In the data rows, zero lies at 7.5, halfway between 7 and 8.
Every row has a hidden score. In each pair, how much higher is the second row's than the first's? 8 means about the same, 16 much higher and 0 much lower.
  3  6  5  8  9  5  8  9  8  5  5  5
  11   7  10   6  12   6   6  12   6   7   5   5 -> 16
   5   7  12   8  10   8   5  10  11   5   9   5
  11  12   8   8   7   8   8  10   6  10  10  12 -> 8
   6   8   8   8   6   7   6   8  10   6   8   7
  5  7  8  9  6  7  5  8  9  5  9  7 -> 7
  10   8   9   5   9   8   9   8   6   8   3   6
   4   8  11   6   5  10   7   3  11   7   9   7 -> 7
   9  11   6   5   5   9   7   8  10   9   8   7
   3   8  12   9   7   9   8   6  11   7  10   9 -> 0
   3   7  12  10   8   7   7   8  10   7  10  10
  13   9   8   7   8   7   8  10   4  11   9  10 -> 16
   8   6   3   8  10   3   9   9   5   8   2   7
   6   5   8   9   7   8   4   6   7   5  11   6 -> 14
   6   8  11   9   5   9   9   5   7  11  10  13
   7   8   8   8   6   8   6   7  11   7   8   6 -> 16
   4   8  11   8   5  10   8   3   9   6  10   9
  9  6  8  5  9  7  8  7  8  8  2  5 -> 14
   4   8  11   8   6  10   8   5  11   8  10  10
  9  6  8  6  8  8  8  6  9  9  3  5 -> 13
   9   6   2   8   8   3   9   9   4  11   5  10
   4   6  10   9  11   5   8  12  11   6   7   7 -> 9
   5   8   9   8   5  10   9   3  11  10   9  10
   7   6   6  10   9   3   9  10   6  10   7  11 -> 6
   5   6   9  10   8   4   8   9   8   9   9  12
   4   8   7   8   5   9   7   5  11   6  10   7 -> 11
   7   6   7   9   6   9   7   6   8   8  10   7
   6   7   8   9   7   7   6   9  10   6   8   7 -> 10
   9   5   7   9   7   8   7   6   6  10   9   8
   5  10   8   6   8   9   8   9   9   3   7   6 -> 4
   8   6   8   7   6   8   9   5   8  10   6   8
   6   6  11  10   9   7   5  10   9   5  10   7 -> 12
  10  11   8   6   8   8   7  11   8   8   8   8
   5   9   8   6   9   7   7  10   9   3   5   4 -> 2
  13   7   4   9   8   7   8   8   2  11  10  10
   8   6   4   5  10   4   9   8   6   6   0   3 -> 3
  10   6   6  10   6   7   9   6   4  13  10  14
   9   5   6   9   7   8   6   6   5   8  10   7 -> 12
   5   9   8   7   5  11   8   5  13   8   9   7
  12   8   1   7   7   6   9   7   4  12   7  10 -> 8
   6   7   7   8   5   8   6   6  10   7   8   6
   9   5  10   9  10   6   5  10   7   6   8   5 -> 11
  7  6  8  9  7  8  6  7  9  7  9  6
   3   6  10   9  10   5   8  10  11   6   8   7 -> 1
   5   9  11   9   6   8   8   8   8   6  12  11
  11   9   3   5   6  10   8   4   6   9   6   6 -> 15
   3   7  11   8   6   9   7   6  11   7   9   8
   7  11   8   6   5  11   8   6  13   8   8   7 -> 14
   7   8   8  10   8   5   8  10   8   9   8  11
  9  8  9  6  8  9  9  6  7  9  5  8 -> 9
   4   8  12   9   6  10   8   5   9   6  11  10
  12   6   5   9   8   7   7   7   2  10  10   9 -> 14
   5   5   8   9  13   2   8  13   9   5   3   5
   6   9  10   7   5  10   9   3   7   6   8   9 -> 6
   7  10   9   5   9   8   6  11   9   5   6   5
   8   7   9   6   5   9   9   4   8  11   6   9 -> 4
  10   9  10   6   8   8   9   9   5   9   6   9
  5  6  3  9  8  6  9  6  6  5  8  7 -> 2
   5   9  11   7   5  12   9   3  10   8   9   9
  12  10   4   5   6   9   8   8   6  11   8   9 -> 16
  10  10   8   5   7  10   6   9   9   8   9   6
   6   5  11   9  10   6   4  10   8   4   9   5 -> 4
  9  8  9  5  8  9  9  5  6  8  4  7
  11   8   1   7   8   7  10   6   4  10   5   8 -> 8
  12   7   8   6  10   6   6  10   4   8   7   6
   6   4  10   8  13   3   5  13   9   4   4   3 -> 5
  5  9  7  7  9  7  8  9  8  3  5  5
   4   8  12  10   8   8   6   8   9   5  11   9 -> 10
   3   8  11   9   7   9   8   6  12   8  10   9
  14   9   5   8   8   8   7   9   3  11  10   9 -> 16
   7   8   9   5  10   6   7  12   8   4   3   3
  8  7  6  6  7  5  8  9  9  8  5  7 -> 9
  7  9  8  6  8  9  9  6  6  5  4  6
  7  8  8  5  9  7  8  8  6  4  3  4 -> 9
   5   9  10   6   6  10   6   6  12   6   9   6
  8  8  6  6  6  6  8  8  9  9  5  7 -> 7
  12   8   2   7   7   8   8   6   3  11   8   9
  11   5   5   9   8   8   6   7   3   9  10   7 -> 9
   7   9   9   6   5  12   9   2   9   9   6   8
  12  11   5   6   6   9   8   9   7  10   8   8 -> 15
   9   8   8   6   8  10   5   8   8   6  10   5
  12   8   9   7  10   7   7  11   4   9   7   7 -> 6
   7   6  10   6  12   4   6  13   8   4   3   2
  7  8  7  5  9  8  9  6  6  5  2  4 -> 2
   7   8   9   6   5  11  10   2   9  10   6   9
  9  6  6  7  9  5  8  9  9  8  3  6 -> 14
   4   6   9   9  10   5   8  11  10   6   6   6
   5  10   8   6   5  11   8   6  13   8   8   6 -> 12
   7  10   7   6   5  10   7   7  12   8   8   7
   8   9   9   5   9   8   5  11   9   6   8   4 -> 9
  11   5   8   9   9   8   5   9   4   7  10   6
   7   8   7   7   6   8   6   7  11   8   7   6 -> 7
   5   7  10  10   8   5   6  10   9   6   9   9
   9   7   9   6   6   9   9   5   8  10   5   8 -> 9
  13   8   7   9   8   7   9   9   3  13  10  13
   5   8  11   9   5   7   8   6   8   9  11  13 -> 2
   7   8   5   6   6  10   8   2   5   5   6   5
   8   6   8   6   6   9   9   4   9  10   5   6 -> 12
  12   5   8   8   9   7   7   9   4  10   8   7
  10   6   7   9   7   8   9   6   4  12  10  11 -> 2
  10  10   5   5   5   9   8   8   8  10   7   8
   5   9  12   8   5  10   9   4   8   8  10  11 -> 0
  10   8  10   7   7   9  10   5   7  11   6  10
   7   5   5  10   6   6   9   5   5  12  10  12 -> 3
  11   6   8   8  10   8   5   9   5   7  10   6
  12   6   6  10   8   8   7   7   3   9  11   9 -> 5
   8   5   9   8  10   5   5  10   8   6   5   3
   6   6   7  10   6   9   5   6   7   5  11   6 -> 4
  10   9   8   9   6   6   9   9   5  12  10  14
   3   7   7   9   9   6   8  10  11   5   7   6 -> 5
   9   6   7   6  10   6   8   9   8   8   1   4
  8  5  7  9  7  7  5  6  6  7  9  6 -> 9
   6   6  10   9   8   9   5   8   8   3  12   6
   8  10  10   6   9   8   8  11   7   6   6   7 -> 6
  5  7  5  7  9  6  9  8  7  4  4  5
   3   6  11   9  10   6   8  11  11   6   8   7 -> 10
   7   9   7   7   5   8   7   9  10   8   8   8
   8   5   9   8  12   3   6  12   8   6   3   3 -> 9
   7   5   7   9  10   2   8  12   8   8   4   7
  6  9  8  6  7  9  8  6  6  4  6  6 -> 5
   6  10   8   6   8   8   8   8   8   3   6   5
  11   5   7   9   9   8   6   8   4   8  10   7 -> 14
   7  12  10   8   6   9   8   9   8   8  10  11
   3   6  11   9  10   6   8  11  11   6   8   7 -> 5
   5   6  11   9  10   6   4  10   9   4   9   5
   7   5   4   9  10   2   9  10   6   8   4   8 -> 1
   5   6   4  10   8   6  10   6   7   8   9   9
  10  10   7   5   6  10   6   8   9   8   8   6 -> 16
   5   6   6   7  11   4   8  10   8   4   3   4
   9   5   7  10   8   8   6   6   6   8  10   7 -> 15
  10   5   8   6  11   5   6  10   6   7   2   3
   3   7  12  10   8   7   8   8  10   8  10  10 -> 0
   4   5   7   9  10   3   8  10   9   7   6   7
  7  9  8  5  7  9  9  5  6  6  3  6 -> 8
   4   6   9   8  11   5   7  12  11   5   5   5
   4   8  12  10   8   8   8   8  10   8  10  11 -> 6
  12   9   3   6   6   8   9   7   6  11   6   9
   6   6  10   8   9   8   4   8   8   4  10   5 -> 8
   5   9   8   9   5   8   6   8   9   5  10   8
  10   7   3   8   6  10   7   4   4   7   9   6 -> 9
   4   8  10   7  10   6   7  12  11   4   6   4
  12   6   6   9   8   7   9   7   3  12  10  11 -> 9
   6   9  12   8   5  12  10   3   9   8  10  11
   4   8   7   8  10   5   8  10   9   4   5   5 -> 8
  10   8   9   6   8   9   9   6   7  10   5   8
   8   8  10   7   6   9   9   5   6  11   8  11 -> 4
   9   9  10   5  10   7   8  12   8   5   4   5
  11  10   4   5   6   8   8   8   7  11   7   8 -> 10
   6   8   8   5  10   5   7  10   8   3   3   3
   7   9   8   6   5  12  10   3  11  10   6   7 -> 8
